In the rows, zero is written as 128.
Rows swapped in pairs by one turn or mirror: which row each one swaps with
The rows were stretched afterwards, more along some directions than others.
vuref: [145 122 129 141 136 116 131  88 160 121 166 122 111  87 167 151 109]
gid: [152 154 114 107 106 116 146 111 123 113 141 133 105 108 165 134 115]
vosum: [156 123 114 128 127 132 151 101 103 134 179 133 144 119 129 134 127]
Gil: [157 142 128 117 119 118 155 100 154 131 170 145 125  93 162 156 129]
vefo: [133 115 102 133 136 130 123 125 105 130 132 170 151 124 142 147 125]
Dufen: [132 127 131 148 136 114 119  96 156 113 157 133 107  83 167 142 113]
nop: [143 122  91  93 133 124 170 144 136 117 160 140 141  91 146 164 117]
zoteg: [119 124 113 138 154 124 130 124 165 137 137 122 119 117 146 157 134]
Feli: [163 121 108 107 130 138 160 124 124 139 193 131 138  78 108 161 118]
vudab: [143 134 107 104 125 123 158 132 145 131 151 156 140 100 150 164 132]
mizuv: [132 119 124 143 141 119 108 109 158 113 149 143 117  91 156 141 116]
Nor: [163 101 113 119 123 123 166 104 115 115 164 152 156  94 157 156 103]
Sasob: [154 122 110 129 129 133 144 109  93 133 155 143 144 128 135 138 123]
zek: [133 139 116 121 123 133 124 114 143 136 134 123 110 129 144 132 124]
bedeb: [136 116 126 140 154 114 140 105 159 107 134 143 127 103 180 161 135]
Famot: [161 107 121 127 127 115 160  95 126 107 152 150 145  97 171 153 111]
feba: [140 152 117 117 115 115 130 112 136 123 133 130 105 122 169 126 117]
Rom: [162 100 105 118 119 142 156 111 110 148 177 147 156 104 115 151 104]
gusod: [160 127 108 104 130 126 167 127 124 120 192 144 136  76 121 156 121]
figid: [161 116 103 107 128 140 168 124 122 142 194 132 142  81 109 164 110]
vaf: [170 100 112 123 118 134 160 101 113 135 174 151 154  96 134 150 102]
Dobor: [153 125 106 113 145 126 182 111 131 123 179 106 130  96 148 157 112]
magu: [120 122 113 139 162 125 129 123 169 139 134 125 117 115 153 158 133]
Luta: [120 118 113 137 157 120 130 124 167 130 134 125 123 115 154 161 133]
bapan: [134 154 105 106 115 125 135 129 140 121 136 136 120 122 154 132 118]
nof: [154 121 104 110 136 122 183 117 128 114 175 107 129  90 145 157 105]
vabuf: [150 120 112 141 136 135 148 106  99 127 158 156 158 120 137 139 123]
vamu: [125 121 105 130 153 132 127 127 161 145 138 115 122 124 139 152 128]
nubu: [160 136 135 124 124 121 151  86 153 128 171 124 113  91 163 154 120]
pazo: [159 101 100 120 122 141 149 114 112 152 186 141 155  98 115 152 103]
mavo: [151 123 111 129 129 135 144 117  95 143 154 153 148 128 123 136 127]
Panim: [136 117 129 142 140 116 125  92 158 121 163 125 111  86 166 147 107]
fipal: [144 124 109 145 126 120 133 105  97 129 157 153 145 122 142 130 121]
Sopos: [150 121 101 106 140 121 187 123 133 113 172 112 131  85 150 165 108]
kef: [134 124 130 141 143 115 118 101 167 111 142 139 104  91 167 145 120]
pudig: [128 149 104 113 119 124 125 124 134 132 130 129 109 129 162 133 116]
Mabub: [137 120 113 136 127 126 124 115 104 135 142 161 141 133 133 136 128]
repen: [144 134 116 115 127 122 148 120 152 131 149 154 136  98 161 164 133]
bapo: [147 152 110  98 112 109 146 120 128  99 138 141 115 105 178 142 116]
lisom: [162 140 132 123 118 117 150  86 151 127 172 130 118  93 166 150 124]
Tegel: [158 124 103 103 139 121 182 122 133 115 177 110 128  91 147 156 110]
repi: [156 122 110 111 126 135 157 129 117 127 187 141 139  80 108 154 117]
pefo: [140 158 118 103 109 122 146 124 132 119 125 132 103 125 146 135 121]
ril: [156 132 111 108 134 130 168 125 127 117 191 142 133  68 128 159 118]

Swapped with zoteg: nof
Swapped with vabuf: bapan
Swapped with Sopos: Luta

